One turning vector, and how many steps it has turned:
The counts run from 0 to 426.
[136 139 117 103 101  89 173 121 137  73 131  91 101 170 130 104  83 124
 136 139 134 119 186 136 148 132 106 105 129 135 101 121 138 124 118 103
 168 136 168 111 146 150 162 125 109  78 137  94  77 138 142 169 136 126
  88 102 117 134 145 143 184 185 168 127 146 138 137 120 162 125  83 130
 139  98 166 142] : 306
[141 143 112 133  80 107 140 129 132  90 119 104 106 167 148 122 108 114
 138 147 134 112 138 124 155 137 117 106 146 140  94 113 132 101 145  88
 154 148 156 109 168 141 161  97 146 101  98 125  67 134 184 177 130  99
 103 108 114 131 114 163 167 155 189 123 155 182 129 159 180 136 100 121
 123 118 170 137] : 350
[157 131 133 130 118 120 141 116 134 113 147  90 122 152 111 117  93 121
 133 158 129 135 182 107 128 104 119 110 124 149  77 141 148 109 145  72
 175 146 132 121 124 119 142 100 116  58 152 100  91 152 143 184 133 109
  86  69 106 152 153 148 160 175 146 120 139 164 148 168 132 163  94 115
 128 104 126  98] : 287
[137 133 105 126 111 102 171 123 157 126 156  87  72 122 113 120 122 112
 138 155 141 126 165 124 156 121 125 105 136 128 120 163 130  66 108  89
 169 134 163  89 141 123 132 100 121  83 133 128  75 133 161 189 129 134
  70  79 110 138 143 153 164 161 165 132 134 166 130 159 156 105 109 104
 105  85 157 117] : 274
[125 132 117 127 107 103 151 116 135  96 116  92  96 144 117  99 133 118
 136 101 155 102 146 116 141 134 135 117 155 144 106 147 122 116 128  89
 182 154 158 113 172 176 156  99 117  91 105 124  78 104 153 187 126 112
 103 120 115 123 110 148 172 159 173 122 166 185 118 169 170 151 106 105
 130 105 160 142] : 343
[145 132 123 118  90 112 127 104 132 101 115  92  92 180 113 107 125  94
 141 148 167 135 144 116 155 109 150 140 140 123  79 129 136 100 130  84
 154 142 119 119 165 151 111  98 133  92 148 138  74 128 160 165 136 114
  97  84  91 141 123 146 148 177 163 122 185 153 138 186 173 142 103 107
 122 102 135 137] : 132
[127 105  98 104  82  78 178 145 133  75 126  92 109 177 128 116 107 110
 135 154 156 123 156 129 143 128 106 109 146 136 109 138 128 112 118 112
 158 134 151 108 150 138 156 113 123  89 130 112  88 131 175 160 137 120
  96 132  77 133 156 144 180 184 175 127 154 153 157 151 161 119  98 133
 124  99 140 152] : 102
[146 121 126 122 139 113 142  94 142  79 136  87 118 162 113 105 123 129
 124 129 147 131 184  94 123 101 110 111 135 178  86 151 139 115 122  92
 191 135 144 123 133 149 156  78  99  59 139  93  95 134 141 168 137 110
 106  93 109 137 151 153 175 168 151 127 156 173 141 157 141 147  89 125
 139 122 135 123] : 414
[127 118 124 104  96 117 150 121 121  99 128  93 121 162 110 113  94 116
 148 139 160 138 180 120 122 110 125 117 137 127  92 147 126 141 141  83
 183 142 134 129 140 143 147 131 106  67 161 121  83 130 140 175 154 122
  82  99  80 137 156 134 173 181 168 117 155 147 161 167 147 151  87 108
 111  95 114 128] : 199
[159 155 121 107 115 109 108  92 142  83 135  88  74 170 122  91 128 103
 145 134 138 127 141 124 163 113 152 135 135 122  73 130 133  91 128  91
 145 137 142 113 170 142 133  82 136 101 139 130  67 136 144 165 148 122
 101  93 131 154 141 132 162 182 158 123 167 168 135 157 168 145 100 124
 148 106 148 142] : 21
[123 141 111 143  90 106 156 101 140 121 126 111 107 145 121 130 107 131
 131 138 157 136 164 146 146 115 117 118 122 154  74 109 147 120 124  77
 178 140 145 135 133 161 124  82 136  83 143 112  61 124 167 177  97 117
 102  79 104 126 104 167 147 172 169 123 157 146 123 178 165 137 117 123
 116 104 162 124] : 40
[133 123 132 112 123 117 155 127 151 123 139  89  94 130  87 116 121 112
 148 151 158 136 168 106 133 110 131 115 147 128 114 152 128  93 115  80
 193 121 137 110 152 120 130 119  92  70 150 129  85 126 149 188 143 126
  59  83  93 139 143 148 169 171 155 128 146 156 145 173 141 127 119 100
 100 103 132 114] : 71
[139 152 123 147 123 119 131 112 154 115 134  99  93 148 108 131 111 114
 148 150 124 140 153 126 143 119 136  94 133 136  94 121 160  65 140  78
 155 124 135 103 147 116 128  81 145 101 139 107  83 130 143 183 132 114
  53  61 126 153 146 154 163 167 171 124 152 155 129 149 159 137 131  98
 129 127 174 112] : 158
[112 122 132 114 119  88 143 123 126  98 121  93 118 160 106 106 122 123
 146 115 164 145 144  98 139 110 135 127 137 153  75 125 143 117 141  87
 191 114 105 140 164 167 142  92 138  90 124 104  97  96 148 167 135 112
  85  97  85 138 126 153 176 182 173 121 169 165 132 181 158 168 133  97
 122 113 146 125] : 227
[117 132 100 114  82 100 150 119 134  83 125 103  94 171 134 123 119 115
 162 133 149 126 157 155 155 114 115 120 137 128 101 116 130 110 120 101
 155 124 146 127 172 151 133 106 135  96 134 130  71 105 179 165 153 121
  87 105  76 134 125 144 165 181 188 115 155 136 146 173 181 117 106 115
 118 100 162 141] : 334
[153 135 115 124 120 128 159 125 158 115 145  97  77 121 104 119 123 104
 137 151 145 121 160 112 145 123 137 117 152 129 113 177 125  80 103  89
 167 147 167  86 143 131 134 105 109  78 138 134  77 141 146 197 130 124
  79  79 116 143 139 152 165 167 154 135 152 174 122 156 156 132  95 108
 111  97 151 126] : 275
[126 129 122  96 100 100 170 130 128  97 121  89 120 172 114 114  77 117
 154 130 151 145 169 133 129 127 122 129 134 120  84 135 126 136 138  78
 176 144 151 125 137 150 149 138 119  77 151 121  85 115 137 177 144 126
  86 105  86 136 152 129 184 187 164 119 153 147 156 156 155 155  90  92
 120  97 130 134] : 200
[163 140 109 138 112 119 151 124 144  83 143  97 101 158 137 140  91 118
 134 145 122 115 168 127 138 134 105  97 129 147  93 140 145 101 129  88
 144 161 184 100 122 122 162 104 133  70 140 104  82 150 149 188 120 105
  84  89 129 145 161 144 181 166 177 123 136 168 146 125 157 136  93 115
 134 121 167 122] : 284
[146 123 126 128  95 107 167 124 124 116 132  84 105 140 129 141 102 111
 126 143 143 132 159 123 142 129 126 115 145 138 109 131 132  71 142  84
 165 140 181  95 128 139 142 102 132 101 117 115  78 115 144 187 106 118
  76  68  97 130 119 162 173 163 181 132 143 166 136 168 172 131 130  84
  81 110 156 121] : 162
[152 122 130 117  88 103 151 129 123  87 121  76 137 160 113 105  76 115
 137 137 139 119 175 110 121 137 122 100 147 137  89 124 151 139 153  76
 175 145 158 115 136 139 157 124 116  75 138  88  89 146 131 178 122 114
  84  89 102 134 149 137 196 185 160 121 155 155 136 148 141 157 100 125
 129 108 146 131] : 194
[133 146 127 112 135  99 140 104 125  83 131  82 111 152 107  90 117 122
 144 103 129 127 168 117 129 110 139 112 130 146  84 139 138 138 141  75
 184 130 142 129 163 158 157  92 115  85 123 104  93 104 123 173 148 128
  89  94 121 132 148 123 177 188 165 119 157 164 143 151 146 169  98 121
 155 104 144 119] : 315
[155 137 130 110 127 101 151 129 149  88 150  74  97 144 108 106 107 104
 138 146 121 117 181 104 133 127 131 102 153 134 119 154 135  87 124  95
 167 130 167  91 158 113 162 106 101  92 118 107  92 137 140 175 144 134
  65  85 125 159 163 142 183 178 158 126 141 176 146 128 145 132  95 116
 122 115 158 131] : 186
[126  92 118 110  96  79 174 134 123  94 122  82 133 153 106 103 108 124
 124 133 165 132 163  95 138 109 119 108 141 152  92 150 144 128 127  93
 191 124 132 129 149 155 153  97 111  73 121  89 105 129 164 171 132 119
  93 110  77 142 142 147 173 184 159 121 162 164 139 163 136 150 115 128
 125  99 137 133] : 100
[141 140 119 121  91 101 135  99 126 108 104  95  96 173 115 104 107 104
 144 121 156 139 136 119 149 129 151 143 133 124  70 131 139 117 141  77
 170 146 129 123 161 168 121 102 139  93 149 132  72 123 139 176 123 116
  99  87 101 136 111 143 156 178 171 124 179 152 117 184 173 158 117 107
 125 105 150 138] : 133
[135 126 109 126 119 113 149  99 144  86 139  95 114 155 108 107 118 126
 143 120 138 119 182 130 137  91 122 105 125 154  79 142 137 146 116  82
 179 143 148 133 141 151 141 102  98  56 162 105  82 127 148 172 150 120
 105 101  98 134 145 128 172 187 151 118 150 145 149 170 134 153  86 142
 142  99 142 116] : 309
[118 115 113 125 118  77 187 122 144  82 127  88 118 155 106 129  94 128
 124 127 146 131 170 128 124 139 109 104 135 150 102 144 154 117 121 101
 183 129 176 101 141 148 167 115 113  85 148  89 102 120 134 172 118 125
  85 107 113 133 155 138 195 186 170 136 145 140 134 128 151 128 118 121
 129 113 165 135] : 300
[156 135 133 141 119 110 133 115 141 107 114  88 103 154 115 107 128 103
 128 127 144 119 136  89 146 139 151 118 160 149  85 149 146  95 138  79
 168 149 140 105 162 145 143  90 133  93 104 118  87 138 144 185 112 111
  80  78 126 145 122 155 162 155 161 136 168 195 111 168 162 166 124 109
 135 121 165 138] : 254
[136 152 104 131 130 122 155 123 163  98 155  95  87 133 107 126 111 126
 155 139 112 127 167 143 136 119 125  90 133 137 111 154 142  99 120  76
 162 139 161  97 136 118 152 109 123  82 144 123  81 118 138 190 145 119
  64  89 129 150 162 134 180 181 169 118 133 156 140 132 145 127 100 117
 131 107 167 113] : 180
[154 158 121 158 105 128 142 107 142 109 120 113 114 159 125 113 103 121
 131 133 126 118 155 124 150 135 122 109 137 154  77 133 157 114 130  67
 174 167 144 129 143 146 138  92 130  73 130 102  72 147 156 185 103  95
 107  85 140 130 115 159 159 155 163 123 161 181 113 157 168 158 114 123
 147 114 172 118] : 150
[113 138 117 133 121 113 148  97 147  87 106 112 105 158 100 107 124 114
 159 105 156 119 142 129 133 123 142 130 144 140  88 142 128 138 128  84
 191 147 129 122 162 179 132 114 125  85 144 132  78  99 152 180 150 104
  86 110 112 137 124 128 170 177 170 121 177 156 122 177 168 154 116 113
 142 115 162 132] : 337
[109 131 109 119  81  89 154 128 128  97 118 103 113 165 126 122 111 129
 146 126 147 131 159 139 155 117 117 115 130 148  84 103 136 133 134  90
 179 126 133 144 161 161 138 100 133  83 131 119  78  99 172 164 142 119
  90 111  77 121 110 147 161 183 188 124 153 141 152 178 164 134 115 117
 114  97 154 133] : 333
[169 144 123 139 107 137 116  96 134 110 139  88  94 147 124 129 127 106
 144 149 140 122 156 116 153 108 132 115 141 145  89 139 128  83 137  66
 146 149 147 121 145 125 129  84 129  84 135 141  57 136 153 185 138 105
  88  72 108 141 119 155 143 154 166 114 151 177 138 191 157 141  98 119
 106 112 138 102] : 154
[140 110 107 109 102 102 147 134 135  67 113  87 104 172 106 102 114 105
 146 138 154 114 150 116 130 126 127 125 151 136  94 162 143 131 111 100
 160 152 139 107 165 140 141 124 105  79 159 111  90 153 159 166 150 112
  84 119  96 151 166 124 178 187 153 122 172 149 137 155 159 137  85 146
 139 110 144 150] : 104
[137 106 102 103  87  87 151 130 138  64 123  91  93 174 119 111 107 108
 143 151 157 127 155 121 145 122 121 118 152 131 109 152 133 117 112 104
 148 134 143  98 165 137 147 120 120  88 142 113  86 145 170 162 151 122
  93 124  86 145 159 128 178 191 166 127 156 142 148 142 161 118  89 135
 124  96 152 154] : 103
[134 138 105 113 109  96 158 119 152  68 141  92  97 163 112  98 103 118
 147 138 123 111 179 138 142 116 115  99 128 141 101 131 154 133 112  99
 166 137 167 113 154 135 142 106 103  72 143  94  80 137 156 164 147 119
  82 103 120 142 163 138 175 191 167 123 148 132 139 123 155 124  86 153
 150 101 167 132] : 307
[124 113 100 117 109  71 185 120 129  90 112  90  99 148 112 103 103 118
 126 110 162 123 131 118 146 137 134 123 131 144  81 157 137 113 119 103
 173 144 152 105 151 180 156 108 137  86 137  97  92 108 139 169 110 126
  96 125 107 137 142 132 178 190 171 124 160 167 129 142 161 151 111 112
 143  96 167 153] : 7
[153 145 107 145 100 117 149 134 162 109 137 107  75 140 105 108 106  99
 146 161 127 114 149 115 153 133 138 104 138 122  86 144 144 111 117  78
 153 163 143  98 162 123 131 107 115  77 146 117  72 170 169 190 126 105
  79  93 136 155 148 149 150 172 146 129 155 174 123 151 165 146  99 133
 138  99 170 127] : 374
[121 118 111 112 130  91 163 115 138 101 132  80 105 138  90  97 119 126
 145 118 152 133 173 123 137  99 141 115 137 141  97 150 150 140 122  89
 192 113 128 123 157 154 136 103 101  66 149 101 103 106 135 171 148 134
  73  97  92 145 154 126 173 203 154 121 150 145 136 164 126 156 106 138
 134  87 140 114] : 204
